(in the rows, 128 means zero)
One turn sends every row of this set to another row. A few are shown first. Where does it send the rows asked after them?
q_876: [143 121  95  89 104 124 134 112 151 149 136 118 140 143 114 161 104 114]
q_560: [148 149 120  98 112  91 109  83 146 155 144  95 151 126 125 152 108 117]
q_398: [110 138 146  96  92  97 121 122  83 160 155 106 114 132 130 146 123 127]
q_870: [152 149 121  94 126  94 124  85 122 151 144  88 155 100 122 140 102 128]
q_225: [112 131 160  87  88 109 122 135 101 151 149 112 122 140 131 151 128 135]
q_800: [114 163 115  68 116 128 122 106 114 140 155 110 133 120 124 143  91  73]
q_695: [118 162 138  57 119 133 121 111 128 129 151 110 151 116 127 143  96  86]
q_446: [129 136 146  99  89  97 122 124 112 135 136 110 123 135 140 165 126 149]
q_909: [117 141 120 107 112  84 121 105  89 166 155 103 112 118 130 150 122 122]
q_126: [153 128 138  92 109 114 147 136  95 150 153 114 143 116 131 125  78 150]
q_574: [124 140 127 109  90  86 120 114  96 146 142 107 111 132 137 164 122 137]
q_791: [139 151  98 120 109 119 118 100 149 135 139 116 148 126 121 153 106 104]
q_202: [153 128 131  76 109 126 146 128 107 153 154 107 157 117 115 115  74 130]
q_299: [140 136 117 113 108 146 142 130  92 148 157 119 145 111 118 121  77 111]
q_37: [108 155 148 123 106 112 114 125  95 146 154 117 122 119 136 147 129 119]
q_104: [148 124 110  83 105 126 147 126 101 161 157 113 143 125 110 117  70 118]
q_277: [115 163 136  67 121 132 121 109  99 150 161 106 134 112 132 138  92  80]
q_655: [105 145 149 118 100 122 118 135 108 140 149 126 125 130 137 151 133 121]
q_266: [111 170 144  65 128 119 114 110 118 139 160 110 139 115 136 142 104  86]
q_759: [143 136 135 104 108 152 143 134 102 140 153 118 157 109 120 120  82 122]
q_311: [166 140 111 107 111  99 123  88 133 152 141  97 148 117 132 155  87 130]
q_623: [165 127 108 102 101 114 128 102 148 150 136 110 145 135 130 163  89 128]
q_485: [142 160 114 119 115 113 112  94 145 132 140 107 159 110 124 147 108 112]
q_449: [146 119 116  96 104 117 150 142  94 155 156 123 128 130 126 130  76 136]
q_681: [143 128 157  77 118 129 142 128 106 148 146 103 159 107 127 126  98 146]
q_840: [145 138 108  94 104 102 113  92 158 153 140 106 144 142 122 160 107 111]
q_203: [105 160 128  66 118 127 119 120 124 142 158 122 128 132 131 149 103  77]
q_584: [113 152 142  59 115 146 125 123 118 141 155 118 139 126 132 146  96  81]
q_970: [132 116 100  94 104 126 147 128  90 168 156 118 121 132 115 137  87 113]
q_456: [120 124 154  86 103 117 124 132 133 144 137 117 136 139 134 162 135 138]

q_560 goes to q_398
q_485 goes to q_37
Now these:
q_800 goes to q_203
q_970 goes to q_876
q_311 goes to q_574

One turn sends every row of this set to another row. A few are shown first. Where does it send the rows asked after them?
q_957: [113 137 128 124 116 134  93 109 155 132 127 141 122 154 129 134 139 141
  90 121 132 139 141]
q_649: [146 116 117 128 137 156 118 158 165 107 118 155 130 137 152 102 134 133
 111 129 111 153 152]
q_976: [146 114 142 144 149 136 131 130 131 159 113 154 113 140 151 143 131 123
 118 112 111 119 159]
q_258: [115 123 134 151 155 138 147 123 104 134 143 142 115 152 134 147 125 122
 119 107 133 150 106]
q_256: [117 133 106 148 141 123 121 120 114 114 119 131 138 124 162  99 115 144
  96 112 133 129 151]
q_141: [103 112 136 127 155 120 128 124 127 112 134 155 140 143 123 162 151 121
 111 142 127 155 123]
q_229: [114 130 152 117 121 141  97 112 154 137 130 146 117 152 126 124 131 141
 107 118 130 140 134]
q_640: [133 127  98 153 164 148 145 164 124 123 139 136 121 142 149 144 135 119
 117 110 136 142 103]
q_501: [111 123 114 133 168 112 119 146 120  98 144 145 129 136 142 168 153 128
 105 134 137 128 114]
q_87: [135 153 108 137 149 156  99 140 162 116 140 127  98 125 151 155 143 129
 101 115 135 113 142]
q_192: [151 127 115 121 120 108 122 115 170 121 150 125 118 108 161 146 137 109
 138 118 116 137 133]
q_631: [159 129 132 132 145 126 133 160 120 113 166 123 151 164 141 133 145 129
 117 122 113 141 108]
q_2: [110 134 118 153 153 139 122 146 113 104 142 133 130 150 137 116 133 139
 106 123 131 143  92]
q_633: [123 135 117 153 136 120 116 107 105 121 118 131 132 129 156 115 133 139
  89 123 128 122 156]
q_484: [155 119 106 138 151 157 122 148 164 105 128 150 123 132 150 122 130 130
 110 131 108 149 169]
q_621: [150 135 131 131 106  93 117 132 127 114 133 112 104 110 136 131 153 109
 121 114 124 136 142]
q_199: [130 151 115 140 153 162 105 144 154 122 133 126  98 121 144 149 130 129
 103 102 134 110 140]
q_395: [114 128 136 120 118 142  99 111 161 138 129 144 127 152 128 127 125 138
  92 116 135 137 138]
q_877: [152 127 108 133 141  90 122 125 157 101 147 136 116 111 150 127 117 129
 132 107 122 149 160]
q_733: [146 136 137 137 152 125 141 151 118  94 163 124 137 153 142 152 137 130
 111 102 107 151 108]
q_455: [149 118 135 151 154 128 126 121 127 155 118 155 116 142 154 140 132 125
 127 125 108 127 169]
q_598: [152 130 128 136 134 135 150 142 115 128 165 111 155 152 141 142 145 111
 115 120 128 145 114]
q_730: [138 144 111 123 108  94 104 143 163 125 120 127 129 118 145 124 158 120
 121 123 118 146 135]
q_763: [127 100 113 122 154 129 121 148 138  93 158 155 145 143 135 144 147 127
 106 154 142 143 125]
q_465: [132 153 115 140 147 151 107 151 139 113 133 123  92 115 151 144 138 130
 103 102 140 111 136]
q_346: [142 136 107 122 106  94 103 138 162 118 127 120 128 119 150 123 152 116
 123 121 113 141 126]
q_175: [128 144 145 137 151 138 138 128 130 112 163 117 152 148 141 148 136 125
 124 114 100 155 103]
q_269: [144 118 137 138 152 139 134 126 130 164 119 150 109 134 164 149 131 116
 127 111 119 121 153]
q_293: [149 136 134 134 110  96 119 129 127 112 134 118 105 102 134 123 155 115
 112 120 134 136 153]
q_959: [124 109 119 147 156 153 147 135 128 121 146 147 146 149 148 112 125 126
 123 136 119 156 106]
q_151: [151 124 145 132 121  95 104 123 137 116 146 126 111 119 133 113 134 122
 149 131 107 138 145]
q_704: [153 130 107 134 134  94 115 129 151 103 147 123 116 112 148 129 116 120
 146 110 113 145 152]
q_443: [126 114 138 133 138 162 133 141 138 120 149 146 118 158 135 139 147 123
 105 126 131 153  93]
q_341: [110 119 111 146 170 126 130 140 114 103 135 137 154 122 133 138 146 117
 118 155 133 146 132]
q_248: [129 109 117 135 167 126 132 148 124 129 150 147 131 140 126 169 145 111
 125 147 150 137 136]
q_596: [131 148 117 142 144 129 144 142 124 125 151 107 164 151 135 141 133 118
 121 112 119 159 113]
q_486: [152 129 146 133 133  92 102 124 141 126 147 135 111 122 135 114 134 132
 148 133 116 132 152]
q_292: [145 115 118 136 148 160 121 151 162 107 119 150 126 128 147 110 128 134
 107 124 107 143 160]
q_974: [147 134 121 119 126 111 121 114 178 124 146 130 119 100 169 145 146 114
 132 121 121 131 134]
q_298: [122 129 112 151 139 126 116 121 113 123 116 130 137 124 162 106 124 142
  87 115 130 113 148]

q_877 goes to q_730
q_484 goes to q_957
q_248 goes to q_501
Now these:
q_298 goes to q_292
q_621 goes to q_704
q_649 goes to q_229
q_640 goes to q_2
q_631 goes to q_175

One turn sends every row of this set to another row. A few are shown first. Where does it send the rows asked after them?
q_417: [138 130  91  88 119 109 127 171 137 140  85 128]
q_601: [127 130 118 147 131  98 123 164 100 160  89 105]
q_211: [132 129 119 145 132  93 122 165 101 156  89 105]
q_643: [ 96 135  89 128 144 114 119 137 123 133 105 153]
q_585: [155 116  92 106 123  91 132 158 119 117 117 126]
q_831: [ 92 133  84  93 132 124 123 151 120 152  85 121]
q_946: [142 129  92 116 123 115 128 151 136 129 104 154]
q_882: [124 131 111 145 128  97 122 170  93 158  93 105]
q_183: [ 98 107  88 123 133  79 102 161 128 109 117 104]
q_941: [112 114  74  94 112 118 108 140 138 138  94 121]
q_823: [115 132  88 112 123 136 130 140 126 144 103 148]
q_546: [123 131 119 150 136  94 120 164  99 155  87 106]
q_927: [126 129 114 147 131  91 120 171  93 155  96 106]
q_15: [113 105  84  97 106 107 114 163 124 131 116  94]
q_762: [ 86 123  85 117 146 109 123 133  97 129 119 120]
q_316: [123 131 117 147 132  99 121 161  98 161  88 105]
q_911: [120 132 112 148 130  93 119 169  89 156  95 105]
q_606: [135 113  80 101 117  95 106 150 149 117  95 126]
q_613: [ 83 110  83 111 124 101 105 153 118 128 116  97]
q_758: [ 87 117  75 106 133 105 100 133 133 129  95 123]
q_255: [123 116  82  96 116 125 135 145 104 144 115 115]
q_108: [126 130 112 146 128  91 121 171  93 157  95 104]
q_373: [125 134  97 132 144  99 118 148 136 117 106 159]
q_879: [109 118  83 119 139  83  97 143 144 109  95 132]
q_940: [ 82 136  91 117 162  93 109 150 124 130  89 132]
q_925: [118 123  92 129 151  79 118 146 113 104 119 133]
q_864: [126 103  90 108 113  85 110 168 133 112 115 103]
q_535: [130 133  98 114 149  76 116 170 140 114  87 137]

q_941 goes to q_758
q_546 goes to q_211
Now these:
q_417 goes to q_831
q_643 goes to q_373
q_183 goes to q_864
q_585 goes to q_255

One turn sends every row of this set to another row. A few are shown first. Where does it send the rows asked after them?
q_524: [136 162 142 150 122 121 154 134 119 131 122 117]
q_213: [139 114 134 108 142 159 121 118 116 124 123 141]
q_726: [152 136 124 107 131 126 106 145 133 136 152 142]
q_651: [131 113 110 122 173 134 135 133 123 116 136 140]
q_249: [124 161 130 136 112 125 154 115 124 129 114 116]
q_383: [124 123 138 154 115  95 117 145 117 116 141 133]
q_474: [131 160 146 140  99 123 137 126 135 119 127 140]
q_732: [141 114 136 111 140 160 120 121 117 125 125 145]
q_469: [122 127 124 154 137  96 136 141 105 127 131 109]
q_313: [140 161 148 151 116 121 147 140 122 128 129 127]
q_72: [126 110 113 117 151 135 124 127 136 105 138 158]
q_22: [126 139 135 154 115 100 153 140 136 143 138 125]
q_769: [135 138  97  95 146 131 126 125 125 144 133 117]
q_235: [113 128 113 146 136 100 140 127 103 128 123 104]
q_260: [113 138 119 141 110 102 157 123 139 140 127 120]
q_711: [139 115 130 108 149 161 126 119 111 130 120 134]
q_27: [127 138 137 152 107 100 147 141 142 139 139 131]
q_291: [137 108 121 127 162 132 123 138 127 111 144 154]
q_961: [116 121 132 145 104  97 111 132 125 112 137 137]
q_851: [146 140 104 104 155 129 128 135 118 148 138 114]
q_741: [121 107 106 114 155 135 126 121 135 108 132 151]
q_420: [131 107 117 122 156 134 121 135 133 107 142 156]
q_450: [155 137 124 113 144 124 115 151 123 143 151 133]
q_231: [138 159 151 148 105 124 138 135 128 122 131 135]
q_120: [130 163 132 145 122 125 157 124 119 132 117 113]
q_119: [147 112 139 115 146 157 122 126 113 131 125 143]
q_953: [136 134 108  92 123 131 108 121 139 135 138 138]
q_936: [135 109 118 128 170 133 131 139 123 113 139 144]
q_361: [113 139 122 142 102 102 153 121 145 138 129 125]
q_440: [120 160 130 133 103 126 148 111 130 122 113 125]
q_171: [143 133 119  98 121 130 103 135 138 134 146 146]
q_468: [126 159 137 134  98 123 141 118 135 119 120 135]
q_721: [105 127 108 136 125  99 135 117 114 124 118 108]
q_480: [122 138 135 149 100 100 144 133 145 135 138 134]
q_798: [116 137 128 144  98 100 148 124 147 134 134 132]
q_380: [123 139 128 151 117 101 158 136 132 145 135 117]
q_723: [125 111 104 119 168 134 135 126 127 114 131 138]
q_123: [145 115 137 115 148 159 123 126 109 130 126 139]
q_523: [155 139 117 110 155 126 123 147 118 146 145 121]
q_464: [101 122 112 133 112 101 126 112 123 118 120 121]
q_273: [144 116 133 111 150 159 127 124 109 130 123 136]
q_49: [144 113 140 112 142 157 120 124 113 127 127 146]
q_605: [107 120 121 136 103 101 115 119 125 110 128 130]
q_243: [132 137  99  91 130 132 119 117 133 140 133 127]
q_476: [117 142 123 148 116 103 160 128 134 144 130 116]
q_405: [128 124 134 157 130  95 126 147 106 125 139 122]
q_706: [122 110 104 115 161 136 133 121 129 111 130 145]
q_556: [139 115 130 109 144 160 126 116 115 128 121 139]

q_726 goes to q_450
q_420 goes to q_291
Now these:
q_721 goes to q_464
q_260 goes to q_361
q_120 goes to q_249

One turn sends every row of this set to another row. A few are shown first. Where does it send the rows asked after them?
q_821: [177 125 140 161 120 175 131 148 126 129 104 131 123 130]
q_801: [133 129  96 152 162 190 124 178 139 152 134 100  96 140]
q_694: [142 151 108 177 158 179 141 162 135 141 134 117 108 133]
q_353: [154 123 118 122 138 168 125 166 107  88  99 104 123 117]
q_498: [136 147 106 175 162 186 135 157 136 147 126 121 105 128]
q_272: [155 121 120 122 139 167 122 167 108  90  98 104 123 118]
q_822: [154 112  91 145 158 183 120 185 115 155 130  88  92 138]
q_74: [185 124 138 159 113 170 133 165 128 126 120 123 124 137]
q_645: [169 131  99 170 145 165 141 187 116 139 145  95 109 136]
q_980: [130 132 101 154 166 192 124 166 137 154 124 108  94 134]
q_410: [147 157 124 117 136 178 108 152 122 147  96  89 122 111]
q_351: [130 142 105 164 168 193 130 156 137 151 121 115  99 129]
q_355: [164 118  93 153 150 173 130 194 117 146 141  88  99 140]
q_234: [162 145 109 184 156 175 140 154 106 144 120 118 114 121]
q_271: [147 124 102 158 170 193 121 151 106 160 107 109  97 124]
q_150: [183 115 135 150 112 167 130 180 134 126 126 110 122 144]
q_817: [167 141 105 182 149 163 144 170 112 136 138 109 112 129]
q_51: [152 123 119 124 139 167 125 166 108  86  98 104 122 118]
q_115: [155 171 131 136 126 163 120 151 117 137 107  94 134 112]
q_914: [148 164 130 131 131 172 112 147 121 144  99  95 130 109]
q_891: [145 140 101 165 154 175 139 184 142 141 147 104 106 143]
q_935: [160 162 124 125 120 158 119 173 125 134 123  81 134 121]
q_658: [152 123 120 121 138 169 124 165 107  88  97 104 123 119]
q_878: [150 150 120 109 127 171 107 172 126 146 111  74 120 121]
q_579: [178 103 126 135 117 176 120 186 137 131 123 103 111 148]
q_421: [152 120 117 121 138 168 122 168 106  88  98 102 121 119]
q_894: [145 147 107 176 152 173 142 174 138 138 144 109 110 138]
q_424: [139 133  98 157 157 182 131 185 143 147 142  97  96 142]
q_885: [162 108 135 139 132 195 114 148 127 144  91 123 109 130]
q_766: [168 118 138 151 129 188 122 140 123 139  93 131 116 126]
q_492: [152 138 106 173 165 185 130 145 105 151 110 118 104 118]
q_331: [148 114  95 146 166 191 120 168 112 160 115  97  91 130]
q_521: [164  98 130 128 132 194 109 161 132 147  97 112 102 136]
q_13: [155 153 120 116 122 162 113 177 130 138 120  76 125 124]
q_862: [154 123 120 124 139 169 125 169 108  85  97 104 121 118]
q_646: [154 122 119 124 139 167 125 165 107  89  98 102 123 117]
q_166: [158 169 129 134 122 159 123 164 123 136 117  88 134 116]
q_325: [146 152 119 111 136 173 105 160 123 146 103  80 122 117]
q_462: [171  96 127 126 125 186 114 178 135 141 110 105 104 144]
q_414: [153 118 121 121 141 169 122 167 107  88  97 104 123 117]

q_862 goes to q_646
q_351 goes to q_980
q_645 goes to q_817
Now these:
q_914 goes to q_410
q_462 goes to q_579

One turn sends every row of this set to another row. A few are shown first. Where does it send the rows asked after them?
q_116: [120 142 106 154 131 150 131 126 104 139 173  99]
q_578: [128 147 101 176  85 156 140 143 117 115 154 133]
q_176: [133 120 138 146 130 160 113 132 123 139 131  96]
q_327: [134 115 109 144 117 160 171 131  95 113 124 132]
q_924: [120 146  93 160 135 180 123 136 126 102 162 126]
q_393: [111 121  81 186 123 174 145 128 103 109 133 128]
q_571: [ 96 118 132 157  97 145 132 122 120 132 160 107]
q_588: [128 134 100 143 145 181 127 154 100 130 130 130]
q_696: [122 140 131 165 135 177  99 138 126 131 134 126]
q_820: [134 127 101 162 100 172 145 158 102 112 116 133]
q_230: [100 144 104 155 118 132 149 120 114 105 157 136]
q_270: [131 119 106 139 110 143 153 115 130 148 131 127]
q_634: [112 132 119 184  89 177 127 144 128 110 147 131]
q_549: [118 110 119 178 157 182 122 135 113 130 140 124]
q_580: [124 134 122 180 130 153 112 155 122 116 151  91]
q_923: [101 118 113 186 122 154 145 119 147 131 153 135]
q_700: [146 128  84 171 119 139 151 120 121 129 132 134]
q_496: [147 120 117 153 149 140 113 127 108 120 139 109]
q_736: [147 157 126 148 129 156 151 144 110 109 153 121]
q_12: [102 109 101 193 107 161 138 145 109 122 142 101]
q_466: [104 137 128 173 105 136 116 148 120 103 156 133]
q_186: [153 110 129 162 150 168 133 146 109 113 136 130]
q_962: [117 115 120 130 157 158 133 145 104 122 151 127]
q_929: [101 108 140 132 110 143 150 141 110 123 143 124]
q_99: [109 107 119 196 131 161 127 135 127 120 116 117]
q_65: [130 133 106 171 127 183 124 160 111 133 129  98]
q_901: [138 117 110 191 113 159 161 136 138 120 139 136]
q_57: [107 121 126 171  96 148 167 133 118 125 159 109]
q_600: [113 135 122 150 108 146 134 120 148 135 145 149]
q_384: [110 114 130 170 119 146 101 133 139 114 132 132]
q_792: [119 127 110 136 100 166 167 136 121 108 137 140]
q_340: [108 126  87 140 130 141 136 129  89 120 130 135]
q_778: [129 128 125 145 107 188 136 147 127 131 166 110]
q_971: [122 139 118 136 114 124 135 119 101 115 149 136]
q_6: [122 120 142 148 141 144 124 154 121 108 162 111]
q_198: [106 120  74 162 104 164 151 123 109 127 146 119]
q_966: [119 121 110 154 146 178 166 132 115 112 149  99]
q_220: [123  97 135 139 117 141 118 131 121 138 134 132]
q_777: [135 111 107 155 135 136 125 127  94 142 123 140]
q_98: [140 120 118 182 129 158 139 144 106 126 105 139]

q_176 goes to q_696
q_57 goes to q_578
Now these:
q_466 goes to q_12
q_270 goes to q_600
q_384 goes to q_99
q_736 goes to q_116
q_571 goes to q_634
q_588 goes to q_962

